In the rows, zero is written as 128.
Each run below is a few steps of one of 8 hidden systems, one row a step.
trace 1, Z_518, 10 rows:
[[176 147 200 141 160 109 161 126  94 145 154  86 156 136 112 133 131 115]
 [150 108 111 126  72  66 106 152 167 181 146 129 116 169 145 156 109  99]
 [148 136 126 130  66 144 117 107 124  38 141 117 127 137 171 155 120 165]
 [104  78 105 140 128 169 148 128 152 149  65  74 151 123 143 113 172 175]
 [138 143  45 119 147 174 112 127 106 125  91 204 124 132  73 114 140 112]
 [127 198 185  82 182 162 141 110 142 125 161 119 185 102  85  81 127 111]
 [ 67 135 121 125 151  61 103 149 183 186 164 121  72  92 120 130  83  92]
 [138 164 168 178 132 104 115 123  45  82 169 127  74  84 184 189  95 128]
 [143  48 177 160  96 111 161 119  77 215 125  94 156 158 194 132 169 143]
 [185  60  79 111  58 107 127 152 129  96 122 231 119 215 129 106 144 137]]
trace 2, Z_534:
[[150  98 136 150 132 120 144 154 112 124 156 112 121 145 133 127 133 171]
 [140 120 153 151  86 113 148 143 132 115  91 123 126 121 143 128 134  89]
 [143 120  99 131 115 110 129  69 131 128 123 113 154 137 105 135 143 139]
 [144 141 106  98 128 145  93 155 167 125 102 127 147 157 144 152 124 128]
 [ 87 158  94 112 108 171 123 109 126 133 129 130 105 111 114 110 109 103]
 [132 138 112 142 177 149 117 163 120 138 166 139 136 107 104 119 136 178]
 [115 151 185 136 142 122 131 162 109 144 116 155 123  84 152 117 126  83]
 [119  98 147 135 147  79 148  70  90 140 170 140 123 129 120 117 132 140]
 [161  91 167 119 132  97 132 161 133  98 112 115 119 179 176 153 131 144]
 [113 109 118 136  60 129 166  87 125 114  88  78  94 152 123 127 120  89]]
trace 3, Z_647, 10 rows:
[[114  85  86 180 136  86 159 112 123 105 101 139  82  99  79 117 135 135]
 [189 144 143 126 183 140 132 121  94 126  81 117 171 160 120 164 153 127]
 [117 156 132  66 103 117  93 112 170 189 144 122 142 167 142 137 101  68]
 [109 140 118 114 104 137 110 133 161  58 207 141 114 110 136 108 104 195]
 [ 98 114 139 195 130 169 162 178 113 124  70  77 106  61 141 120 147 146]
 [140 115  66 155 156 102 129  75  61 194 105 173 122 136  79 152 140  90]
 [201 159 194  66 134 135 105 131 119 124 157 181 210 177 159 126 141 114]
 [ 52 102 171  90  86  84 140 140 225 122 143  95  93 117 156  81  99 105]
 [113 103  76 179 186 120 149 130 101  33 134  96  45 109  97 152 113 215]
 [185 159 128 169 131 196 141 155  49 195  55  62 145 151 130 179 142  77]]
trace 4, Z_689 (10 x 18):
[[138 162 165 105 139 135 107 203 157 121 126 169 136 113 143 116 119 100]
 [101 136 123 150 101  84 149  77 134 116 177 127 112  87  88 108 109 113]
 [142 100 144 153 182 102 120 152 107 130 154  86 107 136 159 171 125 193]
 [134 128 146 137  73 138 130 120  76 155  82 147 108 147 179 147 126  55]
 [162  93  85  94  93 139 141 106 148 142 161 140 163 203  88  95 145 163]
 [128 133 140 128 121 138 121 192 197  42  76 125 128  98 147 125 134 152]
 [ 71 150  85 152 143 126 147  43 123 140  85  78 106  79  79 136 124  92]
 [156 165 121 101 225 176  85 165 100 186 162 120 147 155 132 160 124 163]
 [105 168 179 111  62 143 105 151 121 149 158 209 135  83 175  93 113  52]
 [116  58 112 157 130  55 162  82 133 118 214 153 128 116  79  77 144 205]]
trace 5, Z_237 (10 x 18):
[[139 130 111 149 132 168 153 110  63 134  99 129 114 140 110 129 136 110]
 [168 143 136 128 114 134 137 161 133 182 165 121 163 150  96 109 132 113]
 [119 154 134 117 108  83 108 136 192 107 155 130 129 101 123 125 104 111]
 [ 88 118 122 138 150 126 118  87 132  87 120 108 119  88 157 146 135 176]
 [127 109 126 134 162 159 120 136  63 164  86 149 118 142 161 149 147 123]
 [168 132 140 107  88 143 151 132  97 157 148 160 139 176 104  97 125  80]
 [133 117 137 122 103  96 148 160 203 104 168 106 133 131  93  91 118 147]
 [ 92 135 121 162 164  90 120 120 155  78  85  92  93  68 131 162 119 136]
 [135 138 113 145 159 159 110  74  48 161 108 107 141 129 154 183 145 138]
 [164 134 123  90  86 165  99 167 112 201 161 168 154 189 149 121 127  98]]
trace 6, Z_689:
[[115 116  90 181 125 150 138 142  98 130 152 124 102  88 108 118 133 172]
 [149 131 162 163 140 135 132 131  89 159 103 124 175  98 156 143 164 131]
 [148 121 125  97 133  84 110  92 133 152 112 188 159 156 126 134 142  90]
 [137 133 150  77 144 122 135 121 152  55 151 140 114 164 125 111 111 143]
 [ 73 109 141 139 123 123 162 145 154 115 109  68  65 117 127 112 106 117]
 [154 137  78 180 136 146 134 156  87 172 133  88  99 132  91 156 117 129]
 [175 172 141 133  75 161  93 151 118 164 145 130 199 122 166 150 143 118]
 [106 106  94 109  88  97  94  82 171 125 137 200 164 108 149 112 149 145]
 [ 99 103 143 119 201 135 148  94 108  34  99 139 110 111 132 117 147 185]
 [ 94 119 175 109 189 135 174 123 106 167  60  84  94 138 119 113 124  63]]
trace 7, Z_950 (10 x 18):
[[158 109 120 126 139 121 123 182  99 102  88 192  79 172 145 152 120 100]
 [146 133 163 108  81 151 179  75 125 124 143 107 176 145  97  75 144 106]
 [133 115  92 147 157  79 110 196 210 139 123 102 116 116  95 138 123 153]
 [125 190 133 116 134 172 112  77  89  58  88 117 112 112 154 170 110  97]
 [105  98  94 134 130 144 115  92 114 236 174  97 163 131 131 120 152 166]
 [155 134 116 131 122 121  88 219 118 111 123 228  94 130 152 137 113 105]
 [ 95 133 189 119  91 144 184  57 115  94 142 124 157  89 121  58 147 103]
 [128  69 119 158 213  55 140 180 172 150 127  97 104 128  96 139 133 181]
 [167 184 166  96 130 152 129 104  71  71  91 108  97 183 158 184  95  63]
 [124 107  80 124  55 130 128  87 161 214 200  64 159 162 105 106 128 154]]
trace 8, Z_592:
[[109 131 108 118 153 176 108 143 131 162 137 111 146 119 138 125 140 169]
 [102 158 109 129 130 172 122 129  91 134 116 166 106 102 121 112 119  93]
 [130 143 162 143 153 118 153 108  98 129 174 143 147  97 100  97 134 135]
 [126 110 166 132 161  78 123 170 141 133 123 158 108 113 146 128 127 114]
 [128 101 143 129 124  75 148  96 119  94 124 101  81 162 140 152 106 119]
 [167  92 119 139  97 122 133 161 134 153 145  82 128 183 148 149 129 162]
 [148 132  81 130  47 154 114 141 156 120  88 131 134 147 130 138 130 101]
 [136 150  89 127 116 162 122  82 149 114 119 110 192 101  99 121 158 161]
 [ 99 164 121 100 193 177  89 143 137 160  91 153 165  88 136 127 147 130]
 [ 76 166 133  96 187 151 128  78  88 132 152 155  98 105 108 110 101  91]]
trace 9, Z_534, 10 rows:
[[141 163 133 107 135 106 100 127 161 119 117 134 142 128 130 153 117  99]
 [ 86 142 115 108 128 143 110  91 126 135 150 111 113 120 142 134 112 136]
 [123 113 105 141 140 151 115 171 110 137 138 145 104 122 144 131 130 160]
 [136 134 160 148 109 148 154 141  91 134 121 148 132 107 130  99 138 100]
 [144 103 142 126 147  86 145 109 135 143 144 138 153 136  98 110 144 137]
 [138 133 150 102 141  97 116 131 156  90 103 127 117 149 150 153 115 113]
 [102 127 110 124 115 146 137  84 117 125 124  77  98 141 129 140 111 126]
 [158 126  85 156 115 142 111 171 123 146 139 113 124 141 126 153 128 156]
 [133 162 135 140  77 156 119 142 135 139 123 145 159  91 134 110 135  93]
 [106 109 108 115 155 113 119  96 149 146 141 165 162 104 106 100 152 156]]
trace 10, Z_237:
[[143 109 118 138 108  82 133 147 183  96 116 111 121 137 116 134 123 134]
 [122 138 101 142 135 132 124  96 140 102  74  83 127 113 127 163 133 133]
 [138 152  82 120 146 173  99 119 103 174 109 124 150 141 123 154 138 131]
 [133 174 119  93 106 180 100 152 134 148 162 167 144 129 126 104 116 103]
 [ 77 127 149 116 130 134 139 132 158 107 167 156 124  81 121  70 126 145]
 [106 106 170 154 204  97 145 134  95 100 120 145 100  83 138 126 136 152]
 [153 112 186 136 153 103 158 102  50 152 124 112 111 169 153 155 126 102]
 [178  90 120 120  68  80 138 139 138 163 170 103 113 216 128 142 108 119]
 [142 122  87 153  38 106 125 156 205  76 106  92 110 128 122 148 115 137]
 [106 136  65 168 121 155 115  90 153 115  43  93 159  62 119 155 166 150]]
trace 11, Z_379 (10 x 18):
[[114 135 154 122 127  85 134 123 154 146 146 115 121 113 118 118 110  93]
 [142 142 135 122 148 111 113 125 119  94 175 115 109 138 136 156 104 157]
 [116 105 145 151  96 146 130 154 108 145 122 100 104 129 181 142 125 137]
 [144  97  83 148  88 120 133  99 100 139 121 153 118 151 117 133 138 122]
 [172 132 129 115 120 153 127 148 145 102  93 148 181 143 122 118 159 139]
 [ 95 127 119 110 132 109 135 114 188 131  79 111 127 113 103 112 129  93]
 [123 174 105 105 203 139 104 115 123 109 142 124 111 122  96 150 104 138]
 [ 99 163 162 129 130 172 120 162 110 177 166  98 124  95 154 119 108 118]
 [116 112 113 157  90  93 125 100  99 152 204 161 110 105 127 116 117 140]
 [169 100 178 146 124 117 136 150 101  78 133 162 153 122 176 131 158 170]]
trace 12, Z_379, 10 rows:
[[118  78 107 141  91 118 144 134 142 105 105 131 105 141 135 118 137 142]
 [146 119 105 140 150 142 139 128 114 104  71 131 128 138 104 139 147 128]
 [138 155 123 113 140 148 128 131 144 167  95 107 156 135 104 130 133  89]
 [118 172 103  98 131 127  97 120 163 142 168 136 136 118 101 127 103 114]
 [ 92 154 145 130 142 151 111 138 134 101 172 124 122  74 152 117 118 167]
 [ 88  92 145 164 147 111 138 111  80 153 141 137  98  86 155 124 137 143]
 [172 102 159 134 133 111 144 121  58 145 140 172 134 162 141 128 144 117]
 [174  96 171 105  80 101 162 147 160 121 124 115 145 189 131 108 133 109]
 [144 112  91 123 113  92 132 139 191  64 100  90  92 166  98 151 110 141]
 [125 165  86 144 148 184 109 140 127 106  66  64 112 118 130 180 117 133]]
trace 13, Z_647 (10 x 18):
[[154 159 130 108 134 111  98 111 135 133 135 141 155 143 137 161 123 111]
 [102 133 149 103 105 141 116 116 148 120 150 113 129 125 162 117 120 137]
 [ 96 100 103 146 131 138 134 147 128 118 128 128  88 107 130 113 128 160]
 [151 130 124 154 142 149 147 137  85 129  95 136 122 128 105 130 140 111]
 [156 138 142 108 125 104 128 115 132 171 138 138 162 149 110 125 132  99]
 [128 143 147 102 122  98 103 132 172  94 157 140 133 125 148 133 115 135]
 [ 90 116 136 144 128 143 143 127 129  98 114  80  92 105 149 128 121 151]
 [135 111  82 156 146 146 131 135  83 163 116 125 100 140 111 148 132 139]
 [179 154 132 113  96 146 120 132 109 147 128 165 171 155 124 129 138  91]
 [113 122 148 104  99  97 126 116 190 130 151 134 163 113 127  91 132 128]]
trace 14, Z_592 (10 x 18):
[[180 151 126 111 120 159 130 142  99 169 166  80 136 198 117 151 108 122]
 [123 154  97 122  45 138 108 163 184 153 155 145 138 115 115 102 110  90]
 [ 98 145  99 163 122 125 116  98 162  62 129 129 148  38 119 126 145 179]
 [ 95 119 161 143 203 158 120 112  78 154  69 118 147  88 180 152 161 145]
 [133 125 129  84 160 130 131  88  45 178 142 195 107 187 124 123 115  71]
 [165 136 178  91 109 110 159 179 154  94 221 151 129 167  93  65 103 131]
 [ 95  91 132 168 109  71 163 194 220  87  86  81  78  88 106 105 117 129]
 [152 127  79 201 148  93 118  91  92 114  80  43 100 116 137 231 132 157]
 [177 152 134 107  69 178  80 109  70 224 141 118 191 186 209 184 139  98]
 [111 122  72  57  36 167 102  96 172 125 169 242 174 151 118  51 138 116]]
trace 15, Z_950 (10 x 18):
[[159 131 112  97  93 100 118  78 107 148 137 194 151 169 115 125 131  73]
 [131 128 149  94 120 130 123 173 203  98 177 137 162 127 120  82 128 173]
 [ 64 127 123 135 158 142 150 130 147  80  54  92  62  89 125 123 117 109]
 [157 138 101 157 189 147 142  75  46 154 138  87 136 139  85 164 142 156]
 [180 165 152 119  95 129  86 197 125 211 161 141 156 159 168 158 111  79]
 [ 89 133 109 119  30  88 114  93 168  87 174 186 107  95 133  95 108 103]
 [ 97  69 152 161 169 138 157 142 143  56 117 110 135  81 153 103 167 240]
 [131  90 147 119 198 129 162 116  73 168   5 110 103 172 138 156 152  69]
 [213 167 102  79 129 109 126  99 116 177 204 144 168 224  44 129 105  94]
 [116 194 144 109  54 155  85 224 240  95 186  92 122  95 148 110  78 127]]
trace 16, Z_518, 10 rows:
[[121 152 138 182 149 140 144 112  87  86 130  97 122  59 121 141 135 155]
 [137 102 121 147 165 112 113 128 101 222 108 152 161 124 134 141 161 120]
 [147 136 140  80 105 120 112 111 107 113 162 211 132 168 143 114 117  95]
 [103 100 187 104 124 106 170 134 175  82 142  75 109 141 141  93 118 150]
 [124 102  74 183 130  98 139 165 137 113  72  96  59 126 105 169 113 122]
 [199 177 116 150 126 176 126  97  59 137 117 104 175 145 116 175 143 124]
 [126 121 111  75  88 151  93 133 183 212 171 137 197 159 136  95 142 132]
 [ 71 143 110 109  96 131 104 139 182  37 149 184  90  76 140  94 107 149]
 [ 73 116 165 176 215 126 166 101 102 100  71  70 108  46 123 128 151 155]
 [154 117  97 141 203 109 117 142  48 236 105 179 106 161 103 159 132  73]]

Name the system that made each run.
trace 17, 2 rows:
[[140 126 161 134 104 122 123 113 121  96 119 126 149 115 177 145 142 140]
 [120  80 113 107 129 122 130 109 132 157  84 141 129 163 144 124 147 120]]
  Z_237
trace 18:
[[ 85 140 147  91 189 107 113 136 148 151 134 152 106 113 127 114 109 102]
 [126 144 156 139 152 117 152 139  84 121 188 138  78 122 103 111  91 116]]
  Z_689
trace 19:
[[147 150 141  97 125 161 132 155 142 100 127 142 143 139 120 108 126 124]
 [101 137 128 137 135 118 143 136 159 140 135  97 119  96  99 108 118 121]]
  Z_647
trace 20 (2 x 18):
[[144 100 116 152  96 137 136 119 135 110 150  61 136 146 149 149 136 197]
 [121 119  88 152 101 128  98 166 143 165  56 142 117 118 154 159 135  90]]
  Z_237
trace 21, 2 rows:
[[113 148 174  88 125 128 171  87 132 125 124 122 133 138  97  84 118  64]
 [134 117 108 123 169  88 125 188 178 140 177 108  87 154  86 125  97 157]]
  Z_689
trace 22 (2 x 18):
[[164 151 135 121 137 154 140 138 109  93 136  70 105 176 120 159 104 135]
 [136 140  89 145  54 148 118 124 139 175 130  78 134 139 132 151 120 111]]
  Z_950
trace 23:
[[134 139 138 106 144 126 105 153 123 119 180 162 122 137 144 128 113 146]
 [ 93 107 155 135 104 129 162 139 134 106 119 114  94 113 139  97 120 118]]
  Z_592
trace 24, 2 rows:
[[114  92  87 120 137 154 140  87  87 157 111 151 123 148 112 109 149 130]
 [177 160 150 110 156 160 134 166 110 110 145 157 151 147  98 111 131 128]]
  Z_592
trace 25, 2 rows:
[[122 155 119 163 125 122 118 128 134 137 127  98 131  78 122 152 125 125]
 [119 141 132 136 126 122  98 100 102 155 136 141 141 100 165 155 131 125]]
  Z_592
trace 26:
[[117 152  93 156  79 155 110 138 127 143 159  95 112 107 135 146 110 143]
 [120 129 118 165 108 153 114 131 108 138 145 146 163  66 152 122 156 172]]
  Z_518
trace 27:
[[126 134 106 128 131 150 125 144 130 113  76 111  99 144 127 147 121 110]
 [136 153 106 129 124 169 138 105 100 147 146  99 135 134 100 124 126 128]]
  Z_518
trace 28, 2 rows:
[[155 140 129 123 152 119 141  85  85 101 131 123 118 154 108 148 120 121]
 [154 131 152 110 114 134 115 160 145 169 145  93 150 162 153 142 124 124]]
  Z_647
trace 29, 2 rows:
[[123 132 103 122  82 145  91 132 132 177 116 178 154 119 157 128 141 102]
 [117 138 118 103 128 148 128  80 126  69 136 172 148 113 119 100 141 150]]
  Z_592
trace 30, 2 rows:
[[125 155 145  80 141 152 106 144 154 141 132 114 141 150 145 132 114 116]
 [ 96 139 100 130 108 133 120 138 141 126 153 155  99 103 113 104 110 118]]
  Z_689
trace 31:
[[135 146 172 121 176 140 146 120 133  99 130  74 147 121 125 128 132 155]
 [ 98 132 118 122 138  98 109 143 139 179 107 131  89 127 133 146 103  72]]
  Z_689
trace 32 (2 x 18):
[[143 133 140 163 145 124 142 133  94 133 117 100 110 115 126 150 123 123]
 [154 126 124 130 105 111 115 112 106 167 141 130 135 154 141 156 126 109]]
  Z_647
trace 33 (2 x 18):
[[113 169 187 131 131 155 132 143  81 130 140 169 123  80 157 109 121  84]
 [110  81 174 152 138  70 165 116  97 166 180 139 108 117 127  95 130 133]]
  Z_647
